(in the rows, 128 means zero)
A: 4 groups of rows, each row roughly a mix of its group's hidden directions; some rows fit no group:
A (134 x 10):
[[ 78 156 115 145 139 117  92 112 168 114]
 [163 127 167 160  90 121 147 159 105 114]
 [140 135 110 122  71 122 160 120  86 103]
 [171 161 151 118  91 108 105  99 142 107]
 [129 136  97 173  91 112 171 154 119 137]
 [110 164 102 112  93 150 149 117  93  93]
 [138 176 144  91 164 115 121 140 122  88]
 [132 109 197 158 152 121 117 119 147 141]
 [ 94 116 101 161  99 121 143 143 130 182]
 [ 83 163 103 120 113 102 115 141 175 133]
 [138 144 109  75 145 132 108 167 136  90]
 [135 128 125  78 147 142  91 151 158  89]
 [157 138 152 104 113  97  99 105 177 112]
 [104 135 118 102 174 144  91  97 152 153]
 [105 117 126  84 154 140 121  76 144 158]
 [141 139 124 163 167 126 123  82 101  91]
 [101 125 104 123 142  92 136 117 182 165]
 [ 82 135 116 164 120 133 158 173 105 142]
 [126  96 128  94 176 155  84 127 120 115]
 [142 142  99 136 106 143 149  60 136 113]
 [189 105 138 122 135 119 136 136 177 144]
 [168 149 102 173 139 109 128 171 126 146]
 [ 76 119 113 155  92 129 146 157 146 158]
 [181 120 148 129 154 136 114  75 109 129]
 [122 121  90 172  93 133 168 153 111 135]
 [136 101 139 127 146 151 167 188 147 136]
 [129 120 142 184 140 156 143 112  89 160]
 [109 156 118 143 130 106  89  66 123 117]
 [178 139 143 175 141 161 112 144 114 110]
 [138 117 135  68 157 147  95 148 108 109]
 [148 116 119 115  90 140 186 165 113 127]
 [150 109 111 129  99 114 173 184 128 129]
 [102 146 143 167 146 146 160 159  86 143]
 [147 104 107  74 154 126  93 143 100 114]
 [126 115 107 146  84 111 191 119 140 126]
 [144 159  78 151 132 145 174 108 145 123]
 [142 114 106 119  95 134 186 163 108 113]
 [146 104 135 126 114 138 180 186 134 132]
 [124 168 141 171 133 148 139 151  79 143]
 [177  97 162 142 118 157 134 107  93 125]
 [159 141 155 144 111  94  94 146 176 123]
 [162  77 155 131 137 122 127 117 179 129]
 [144 169 159 114 177 116 137 120 103  98]
 [ 96  96 103 155  87 133 132 134 151 169]
 [138  98 150 142 173 165 174 139 125 130]
 [112  56  98 139 120 142 136 123 136 150]
 [143 128 135 149 133 102 120 187 168 155]
 [121 146 118 180  94 104 152  95 140 153]
 [144  97 106 171 102  93 100 109 145 150]
 [ 91 139 120 192 123 129 121  97 141 106]
 [ 87 160 104 112 139 123 124  70 120 110]
 [108 174 140 128 120  92  95 126 161  95]
 [186 126 139  94 128 108 129 132 175 134]
 [121 146 161 101 109 139 130 110 189 103]
 [124 136 136  63 131 169 129 146 103 107]
 [123 150 131 138 119 101  92  62 110 125]
 [125 122 137 129 151  83  99  89 155 167]
 [122 137 145  61 155 159 131 133 121 101]
 [156 158 158 141 117  77 122 169 134 139]
 [128 158 114  80 108 137 136 146 165  86]
 [144 107 118 109  77 116 177 152 108 121]
 [149 124 169 111 151 110 118 189 133 112]
 [141 123 132  65 139 143 114 168 109 102]
 [109  90 136 168 144 160 121 108  93 158]
 [ 71 165 100 117 143 135 138 126  91 115]
 [103 130 135 108  86  82  96 124 163 139]
 [117 123  96 130 126 168 164 128  73 142]
 [172  78 158 107 136 122 114 135 139 161]
 [130 173 119 139  94 107 165 155 161 110]
 [159 123 178 141 110 147 157 143  85 123]
 [115 160 135 179 126 147 142 152  84 147]
 [155 133 133 150 180 142 116  81 100 129]
 [128 122 100 177  95 120 168 157 108 141]
 [120 131 139 142 161 103 101  65 137 149]
 [114 166 108 146 147 129  89  74 114 118]
 [126 177 134 148  96 111 169 147 160 118]
 [134 127 166 148 116  91  69 124 148 141]
 [121  89 172  91 137 110  86 118 121 140]
 [105 128 118 109 158 128 118  57 131 144]
 [ 90 127 109 131 135 133 141 128  56 120]
 [121  92 109 146  84 137 113 107 165 163]
 [136 120 113 157 111 107 153 124  70 166]
 [132 167 122 103  84 111 171 133 152 108]
 [128  94 119 167 152 159 143 125  84 158]
 [ 94 123 115  89 163 141  99  89 149 143]
 [154 177 155 103 143 116 120 133 116  80]
 [170 102 119 105 125 144 174 150  95 145]
 [130  99 128  85 169 151  81 123 119 115]
 [106 115  91 158 134 163 151 121  79 144]
 [133 155  90 143 100  96  98 173 137 119]
 [135 129 120 186 126  81 125 113 164 142]
 [ 98 163 110 114 123 141 156 174 109  92]
 [183 121 147 125 124 132 104  71 132 124]
 [112 133 130  78 155 181 126 138 115 100]
 [132 107 145 141 157 102 109  95 187 131]
 [129 174 140 114 110  95 102 129 166  92]
 [146 100 142 129 177 107 115 138 161 171]
 [116 147 149  79 132 157 112 105 168 100]
 [137 126 141 148 104 158 165 161  99  84]
 [102  88 120 128 147 165 174 149 108 112]
 [157 115 165 126 104 158 147 140  79 102]
 [116 182 142 144 168 106 148 133  96 111]
 [105 165  93 146 155 148 106  87 116 105]
 [116  95 180 109 129 106  81 147 123 134]
 [ 96 107 110 151 166 143 134 113  91 170]
 [ 98 103  92 162 141 156 144  83 133 131]
 [121 119  93 168  96 132 177 152 109 133]
 [126 174 101 139 110 122 114  68 116 135]
 [ 98 131 107 122 127 161 161 158  75 122]
 [123  98 115 159 173 153 134 107 101 166]
 [ 95 166  95 128 112 147 140 104  79 118]
 [107 123 111  83  97 102 130 170 162 116]
 [111  88 146 162 139 165 115 105  98 158]
 [111 124 182 112 151 156 153 131 164 102]
 [128  88 164 165 124 124 120 162 165 107]
 [170 126 113 154 120 100 149 182 130 150]
 [179 123 133 137 159 146 121 107  74 126]
 [157 141 110 160 135 104 134 182 152 158]
 [ 89 138  81 121 142  98  98  95 148 121]
 [109 101 118 117  71 115 126 137 177 141]
 [118  80 110 145  81 133 129 122 152 166]
 [ 67 108 119 126 174 143 146 127 108 123]
 [ 89 130  87 106 157 113  93  98 149 125]
 [141  96 133 156 152 159 149 130  78 157]
 [ 99  91 177 113 126 119  96 160 114 114]
 [109  79  99 115  89 120 123 130 171 138]
 [141  95 128  99  99 126 107  97 183 133]
 [150  93 128 159 154 151 143 114  77 149]
 [117 124 116  63 120 167 142 117 127  97]
 [142  83 117 117  94 124 109  91 172 135]
 [111 128  91 173 113 144 155 118  86 153]
 [144 152 126 153 156 108 131  98  94  76]
 [143 149 109 137  68  81 138 139 130 140]
 [135 161  89 165 138 126 142  80 153 138]]

the one row of each list that fits no group (the others fit one group, some only roughly):
    J_346: [149 115 157 125  72  90 135 159 111 128]
    J_903: [116 167 146  80 125 106 125 155 162 102]
    J_119: [126 122 140 184 167  95 111 112 144 153]
    J_268: [153 157 123 164 137 126 112  84  81 116]
    J_394: [116 127 146 119  88  97 107 159 173 158]
    J_160: [156  88 158 107 135 138 135 183 124 145]
    J_778: [113 122  95 113 128 164 173  86 109 109]
    J_679: [101 124 125  83 151 172 130  85 135 115]
    J_882: [177 134 122 136 147 120 101  72 105 123]
    J_285: [186 146 141 103 151 147 154 119 125  94]
  J_285
    J_168: [147 131 141 175 150 129 140 190 142 130]
    J_389: [117 128 115  96 126 126 124  52 115 128]
    J_83: [144 112 169  83  90 117 113 164 134 138]
    J_615: [ 91 158 102  98 143 140 128  86  92 119]
    J_165: [133  82 112 138 100 153 129 162 172 148]
    J_90: [186 107 128 169 112 133 132 144 146 159]
    J_390: [150 139 118 173 113  84 125 176 119 139]
    J_92: [132 124 135 100  97 145 132 184  86 107]
    J_458: [116 186 127 108 127 133 152 130 170  95]
    J_543: [131 153  83 132 112 156 170 149  91 126]
    J_467: [163  85 154 154 124 130 140 164 166 130]
  J_165
    J_358: [108 151 136 131 112 111 105  80 162  84]
    J_717: [135 165 101 167 102 158 156 157 106 128]
    J_64: [ 67 118 118 115  80 139 133 132 151 146]
    J_383: [130  54 111 120 113 155 132 122 146 144]
    J_290: [106  92 147 131 156 134 129 193 119 135]
    J_715: [107 131 149 128 178 132  82 108 156 153]
    J_707: [158 123 126 179 121 132 135 183 130 154]
    J_213: [140 124 160 178 136 143 132 184 142 119]
    J_325: [112 121 155 142 144 102  94  93 181 124]
    J_34: [ 97  97 116 119 167 153 168 158 105 131]
  J_64
